(in the rows, 128 means zero)
A state moves one step at a time under one of 6 hidden systems, and each row is a state written as 22 numbers. Each run below is a few steps of one system.
Z_193, seq 1:
[165 132 139 133 175 181 132 178 120 207 158 143 177 115 130 129 133 173 106 75 149 128]
[124 155 98 191 116 69 142 125 58 97 85 146 99 105 91 138 120 147 65 135 110 121]
[110 185 104 44 142 144 134 76 137 155 158 105 134 178 108 93 155 145 133 155 156 95]
[161 120 146 140 146 111 174 186 152 120 128 169 186 86 82 85 139 156 176 108 78 164]
[113 135 146 149 90 104 81 171 131 107 86 90 74 144 91 117 171 132 51 106 165 138]
[105 148 153 85 67 123 133 82 106 161 172 143 144 124 105 170 166 128 175 166 105 56]
[125 123 111 155 188 108 170 147 177 115 165 137 139 121 127 97 186 78 168 121 103 211]
[115 93 138 142 107 170 68 178 101 162 96 144 115 103 107 139 143 131 75 41 178 124]
[83 127 96 110 76 73 129 76 50 129 128 136 85 125 128 155 122 97 149 177 78 79]
[129 127 118 59 188 161 148 106 182 153 189 112 149 146 137 85 124 81 167 135 138 211]
Z_859, seq 2 (10 x 22):
[145 141 126 123 135 128 138 115 90 157 132 138 146 125 134 143 100 170 122 134 129 86]
[132 137 106 135 158 144 132 130 88 165 134 135 122 134 144 126 97 140 96 125 118 117]
[122 150 122 113 120 164 133 142 97 157 150 141 145 122 108 117 111 142 113 123 105 121]
[120 135 99 118 162 147 134 131 107 159 137 158 140 115 112 111 137 130 123 99 127 134]
[126 134 122 104 142 142 124 159 124 166 148 120 133 136 120 100 152 136 134 111 123 137]
[121 121 125 125 130 110 123 160 114 156 126 141 132 116 106 109 174 140 147 100 113 125]
[116 104 137 106 131 109 105 143 123 163 127 128 104 130 118 127 163 115 132 106 142 126]
[123 92 134 101 109 108 116 141 121 143 115 123 113 128 134 118 136 128 168 127 108 115]
[122 92 133 124 116 95 117 146 115 127 108 127 95 115 126 125 116 112 133 125 112 148]
[124 98 156 105 99 119 118 123 124 123 132 127 125 108 116 140 98 105 140 133 122 152]
Z_720, seq 3:
[140 135 124 163 136 143 138 152 134 110 149 110 169 116 140 132 169 129 148 97 126 152]
[120 151 155 132 116 135 121 116 129 153 158 118 133 132 109 160 182 129 98 123 168 118]
[93 114 128 128 100 113 120 111 115 144 158 128 105 127 140 156 161 83 155 148 103 113]
[131 119 143 131 103 83 123 159 158 97 116 95 110 145 125 105 181 137 164 141 107 133]
[134 108 192 86 80 118 102 140 151 128 113 111 113 126 98 135 108 140 113 141 152 127]
[115 90 129 123 120 103 115 121 108 135 104 129 67 131 147 135 66 103 94 157 108 134]
[167 104 107 117 164 83 151 122 126 90 88 113 134 129 141 92 83 154 164 133 119 159]
[175 124 138 120 133 167 111 136 124 124 102 111 170 120 133 131 68 187 105 90 174 124]
[125 149 89 126 183 173 140 86 84 174 153 142 127 139 159 145 78 124 74 135 141 115]
[137 167 64 161 172 148 180 107 116 101 158 136 184 123 162 115 139 129 181 125 87 128]
Z_598, seq 4, 10 rows:
[108 102 145 160 100 102 106 113 112 116 117 131 93 111 128 174 143 86 96 118 154 143]
[88 120 108 98 118 138 101 97 136 132 149 114 113 142 139 132 180 78 156 116 151 123]
[137 120 126 133 104 126 91 148 131 84 103 73 137 131 138 117 154 131 134 79 169 155]
[115 127 143 126 102 160 110 91 146 90 127 114 120 123 127 159 88 95 86 137 171 144]
[112 119 120 91 98 118 118 93 125 106 144 86 119 147 168 136 123 102 185 151 110 120]
[159 155 137 125 144 116 129 132 156 102 140 58 150 158 141 113 157 155 124 125 162 162]
[151 142 175 128 91 161 126 104 120 119 145 112 158 113 125 179 77 152 96 145 156 113]
[112 133 120 143 111 123 144 110 121 124 153 106 105 154 184 151 127 107 151 183 79 91]
[144 177 117 121 147 144 138 147 160 127 148 93 161 167 129 91 189 176 143 122 133 108]
[163 133 173 170 96 154 130 146 134 105 97 144 158 100 115 156 84 184 90 124 138 92]
Z_417, seq 5:
[152 126 116 114 168 128 146 136 146 125 133 95 141 155 162 95 110 142 148 134 118 154]
[152 132 141 117 150 117 143 99 154 110 121 144 158 106 99 137 122 145 121 116 174 149]
[117 128 99 140 169 154 138 90 124 139 126 169 116 129 146 148 99 104 101 136 143 111]
[137 162 107 131 141 180 138 131 111 137 172 94 168 142 160 122 122 139 135 115 115 134]
[140 172 124 146 127 110 139 137 98 116 119 133 147 115 73 119 156 164 86 109 144 136]
[88 146 135 132 116 147 134 119 123 162 149 168 102 128 96 146 141 100 82 154 118 105]
[110 142 114 126 80 161 136 160 95 126 154 113 144 130 139 106 117 127 166 132 52 112]
[145 131 147 112 122 76 129 183 115 133 112 115 125 123 74 81 158 163 133 114 109 165]
[107 87 166 124 113 111 133 131 177 138 112 195 99 103 87 143 143 90 135 150 124 115]
[115 80 95 123 138 134 137 127 132 117 132 125 121 131 196 111 101 90 209 135 70 127]
Z_193, seq 6, 10 rows:
[118 170 130 146 92 134 150 145 148 71 142 119 160 119 88 101 171 129 144 132 95 142]
[95 142 135 143 96 170 105 158 175 107 127 138 123 133 100 116 191 105 117 106 133 107]
[85 114 132 151 89 145 126 160 124 152 144 162 102 124 128 136 175 93 146 132 74 81]
[87 116 125 130 145 151 131 143 137 173 175 147 85 133 134 125 145 58 106 139 96 160]
[113 80 128 116 164 143 119 129 115 190 126 201 95 97 116 142 95 92 98 110 137 136]
[125 81 105 95 169 68 119 108 84 181 97 152 70 130 140 122 89 123 120 140 130 132]
[170 109 143 52 164 90 135 110 96 178 147 98 137 130 129 119 66 152 134 140 148 179]
[182 111 151 111 145 63 136 99 119 93 91 118 159 93 96 138 85 174 126 119 186 179]
[169 142 135 104 105 69 101 91 122 76 86 63 154 145 133 136 152 194 156 110 193 101]
[159 172 143 134 76 118 145 123 124 59 162 45 209 125 138 139 171 164 201 124 120 133]
Z_859, seq 7, 10 rows:
[134 128 110 160 150 129 141 124 110 107 138 130 146 100 128 136 121 108 119 99 137 184]
[132 136 145 125 121 178 121 127 147 125 163 110 168 120 133 143 140 121 137 101 154 147]
[128 128 101 165 152 150 136 131 139 111 132 137 154 121 155 132 170 126 159 99 123 116]
[110 140 125 154 115 150 107 158 148 124 129 107 114 148 132 122 185 116 102 107 139 120]
[107 128 130 125 109 134 117 122 155 117 103 157 124 133 110 121 177 133 145 120 138 71]
[111 113 119 116 144 97 122 123 165 127 99 134 73 163 137 107 150 117 121 149 133 105]
[123 134 157 109 85 85 130 141 138 111 102 117 96 143 102 108 122 148 123 171 100 109]
[140 108 144 116 131 70 141 95 118 120 95 153 104 110 100 145 89 137 110 158 142 135]
[152 116 154 94 132 112 142 90 121 136 147 100 133 135 148 149 54 137 129 174 128 148]
[162 137 124 156 128 119 156 122 76 105 137 110 167 102 143 148 62 148 127 137 98 160]
Z_720, seq 8, 10 rows:
[141 134 148 166 124 181 164 162 203 71 146 126 165 123 146 112 111 124 152 147 84 145]
[149 145 187 175 142 138 147 145 178 140 150 150 125 117 110 165 145 136 54 150 155 145]
[124 92 156 154 138 88 158 112 106 173 166 172 116 91 140 191 140 90 142 151 101 136]
[148 112 135 161 128 47 139 168 107 131 112 106 122 124 141 127 196 160 173 121 95 120]
[145 125 180 65 86 104 100 136 123 165 113 121 133 128 84 132 142 184 126 131 160 83]
[94 105 115 102 98 128 104 124 83 161 105 139 68 139 136 122 71 111 109 159 87 84]
[138 128 86 114 161 95 156 130 146 78 81 136 122 143 124 56 91 147 165 147 87 137]
[164 122 153 124 125 181 117 155 156 107 94 147 173 107 104 110 66 174 106 88 163 126]
[114 134 93 147 188 173 132 104 93 184 140 171 102 125 136 144 77 108 43 118 148 133]
[131 147 56 157 187 118 181 103 94 106 151 154 177 105 143 110 147 113 188 114 89 159]
Z_984, seq 9, 10 rows:
[117 119 122 131 131 150 110 142 96 187 147 147 134 114 132 148 171 127 127 91 135 99]
[102 122 98 143 106 142 100 159 92 136 113 130 114 122 118 114 163 120 119 84 115 115]
[94 133 129 98 70 149 94 137 111 127 125 118 115 131 99 117 145 119 123 116 128 107]
[113 99 148 123 68 140 107 133 117 106 112 137 125 100 116 135 101 110 144 122 111 121]
[118 95 142 108 91 112 113 126 142 100 127 105 118 121 136 126 123 94 169 132 118 158]
[146 109 163 112 103 111 122 132 116 117 146 80 140 126 142 142 96 128 149 139 124 167]
[139 106 128 120 140 103 129 95 100 126 139 107 126 116 146 157 93 111 127 131 146 171]
[137 124 105 129 159 136 132 95 112 133 151 99 135 143 187 151 108 115 139 129 143 139]
[134 163 93 156 153 150 135 109 109 106 145 98 145 141 158 138 125 130 100 118 147 141]
[118 170 114 154 142 156 132 92 134 121 141 127 132 142 132 155 146 122 83 131 166 106]
Z_417, seq 10:
[102 147 128 125 125 115 130 110 163 127 165 102 100 158 141 135 203 92 133 158 131 128]
[106 136 104 96 79 136 106 101 105 76 107 111 146 122 112 111 116 119 162 110 133 121]
[123 114 131 115 146 137 102 165 142 145 100 116 84 151 119 95 107 132 75 113 145 152]
[134 117 176 161 101 145 142 133 168 96 152 122 140 111 141 161 110 109 123 153 116 140]
[135 118 111 119 127 82 136 100 62 128 122 113 127 115 142 142 94 133 148 135 113 142]
[142 111 152 96 139 142 105 146 132 187 123 138 137 125 121 136 144 157 119 97 171 101]
[127 134 131 191 132 133 143 136 158 98 113 147 120 137 154 145 148 138 117 147 113 83]
[124 153 111 93 128 99 140 90 109 122 162 81 130 153 140 125 143 115 155 161 122 151]
[129 131 125 85 112 148 101 122 121 126 95 143 150 112 84 108 112 158 123 90 169 112]
[119 122 133 169 155 151 137 156 169 137 116 148 89 147 147 123 116 119 72 152 116 114]
Z_598, seq 11, 10 rows:
[137 157 175 157 98 119 133 132 130 130 152 108 130 126 112 174 155 146 82 146 147 114]
[106 130 144 151 89 140 124 112 125 133 143 139 123 131 147 173 164 121 140 148 113 60]
[122 128 119 152 129 138 111 155 165 112 107 110 115 161 158 109 186 143 139 116 131 82]
[134 134 134 127 116 160 99 132 161 105 79 136 130 136 111 116 113 165 96 105 171 83]
[122 93 113 116 133 126 120 87 141 104 79 152 100 127 155 136 68 118 138 146 135 86]
[142 116 87 77 188 119 130 103 149 137 114 110 121 163 165 87 119 137 164 130 148 132]
[178 133 122 107 163 126 127 123 97 132 117 103 162 124 124 118 65 180 108 101 168 167]
[140 129 114 141 150 136 160 85 79 139 161 139 136 106 153 168 40 109 103 155 113 155]
[125 155 92 116 155 136 164 134 91 160 199 103 159 144 156 106 148 119 176 142 61 155]
[160 183 151 174 124 141 157 192 115 127 162 109 180 113 89 112 158 169 99 108 97 171]
Z_984, seq 12:
[120 189 104 132 120 132 109 101 117 133 123 99 133 166 126 140 204 169 104 116 176 50]
[118 129 133 183 97 155 100 142 135 99 58 171 114 113 104 143 120 159 67 102 156 58]
[86 111 128 130 97 102 115 135 189 89 74 156 68 151 112 97 171 110 144 158 105 73]
[161 122 177 105 63 96 133 169 157 80 89 110 149 126 95 98 117 190 176 152 91 98]
[159 69 177 78 132 54 127 129 155 120 80 147 103 99 76 112 77 135 126 142 154 184]
[158 62 152 75 168 87 145 133 140 182 136 119 95 148 187 121 61 131 177 183 87 141]
[173 144 74 106 188 96 168 122 70 129 142 85 166 132 152 80 73 162 163 130 96 196]
[146 159 104 67 210 179 141 70 115 185 179 115 157 142 129 124 71 127 75 120 199 180]
[116 147 80 191 207 220 168 115 119 173 182 176 133 133 188 152 89 90 77 134 97 122]
[88 225 43 179 163 180 169 115 130 105 186 140 171 145 119 103 238 112 135 107 106 115]

Which system made each of these runs?
seq 13:
[125 105 120 185 128 89 93 138 117 128 100 89 86 145 176 169 190 125 114 103 157 99]
[109 107 160 124 52 153 86 135 135 118 95 125 103 136 136 154 125 130 123 136 133 50]
 : Z_859
seq 14, 2 rows:
[163 83 119 106 127 90 98 123 57 140 94 111 153 96 135 142 113 164 173 68 155 135]
[138 95 151 159 164 119 103 153 170 170 97 149 84 141 151 155 178 138 85 106 186 96]
 : Z_417
seq 15 (2 x 22):
[116 125 130 100 118 152 106 93 96 153 196 87 157 115 144 173 157 84 145 93 172 173]
[115 131 133 162 79 143 100 149 89 101 162 50 135 128 161 156 144 98 118 107 119 175]
 : Z_598
seq 16, 2 rows:
[141 121 157 143 147 123 130 127 130 184 150 120 115 144 164 176 144 140 101 148 146 94]
[140 132 136 122 121 96 164 128 105 156 168 119 133 132 146 135 136 136 170 173 69 113]
 : Z_720
seq 17 (2 x 22):
[170 128 177 125 121 153 145 119 170 92 132 103 154 124 136 144 43 151 107 160 142 155]
[137 116 121 155 187 87 174 88 158 112 142 151 109 125 152 148 115 92 122 172 127 170]
 : Z_984
seq 18 (2 x 22):
[115 104 85 127 171 150 100 91 143 117 107 118 112 143 183 136 123 93 132 95 183 131]
[138 140 113 154 143 167 108 110 139 88 132 73 149 144 171 146 129 121 100 91 190 156]
 : Z_417
seq 19:
[155 110 120 117 155 184 113 148 160 144 107 128 159 147 173 113 111 169 154 98 145 76]
[142 140 128 190 103 119 149 171 92 97 125 99 122 128 154 134 87 151 106 157 64 130]
 : Z_193
seq 20:
[98 135 101 147 130 134 129 98 84 152 140 164 113 116 122 155 143 102 105 127 121 103]
[117 122 92 131 148 110 139 131 143 114 121 139 135 130 134 101 188 120 183 113 110 122]
 : Z_720
seq 21 (2 x 22):
[120 104 126 163 126 181 107 162 170 103 128 98 113 145 187 125 114 96 124 115 122 136]
[95 143 129 174 83 152 137 141 152 74 132 153 138 111 103 129 167 99 135 129 91 113]
 : Z_859
seq 22:
[155 150 131 141 167 83 165 92 78 197 173 139 148 124 151 188 169 168 135 150 131 83]
[145 128 63 161 193 134 115 125 95 141 85 150 145 116 148 124 159 161 117 49 178 102]
 : Z_984
seq 23:
[76 164 83 158 130 214 114 122 146 120 180 115 130 149 153 133 190 65 113 96 139 129]
[96 186 141 196 62 179 121 150 117 97 165 120 157 117 103 165 196 119 92 111 118 102]
 : Z_984
seq 24, 2 rows:
[127 128 154 138 121 142 116 181 167 115 111 113 103 144 114 96 134 134 93 131 120 142]
[118 129 155 125 113 105 152 107 148 129 137 175 132 105 86 147 160 120 145 153 124 108]
 : Z_859
seq 25:
[114 165 94 170 131 129 123 112 73 122 92 170 113 108 82 136 110 147 34 110 150 107]
[105 171 83 67 141 116 140 84 118 144 124 144 119 166 109 80 143 156 148 165 114 65]
 : Z_193
seq 26:
[108 136 112 85 126 110 137 114 103 135 92 189 116 101 42 89 93 136 104 127 118 128]
[112 96 72 142 142 141 112 140 102 102 64 186 122 93 110 94 95 117 134 72 121 121]
 : Z_720
seq 27, 2 rows:
[88 127 101 115 132 109 127 147 121 148 144 123 91 140 109 97 168 88 124 129 96 164]
[114 106 141 120 87 146 111 146 134 105 127 140 147 96 97 118 144 104 159 91 121 144]
 : Z_417
seq 28:
[143 174 120 140 135 151 138 117 77 158 167 104 162 135 143 153 129 157 104 124 132 113]
[108 140 85 159 157 152 123 91 109 126 118 167 130 112 123 152 146 110 88 91 171 115]
 : Z_984
seq 29:
[135 85 167 136 104 107 117 144 159 109 126 96 117 123 152 147 128 105 152 131 127 156]
[142 118 145 137 113 69 133 126 101 119 138 85 120 129 143 144 125 132 138 147 117 152]
 : Z_984
seq 30:
[111 107 97 156 147 121 130 120 117 109 122 133 105 122 158 135 127 86 127 114 126 152]
[147 127 126 119 148 115 129 132 146 109 132 103 153 127 130 116 156 140 153 102 153 166]
 : Z_720
seq 31 (2 x 22):
[115 159 125 156 135 126 138 132 137 116 151 125 132 124 104 127 196 114 101 118 141 152]
[126 132 159 146 109 133 119 133 125 157 144 144 132 119 118 169 174 140 114 121 144 82]
 : Z_984
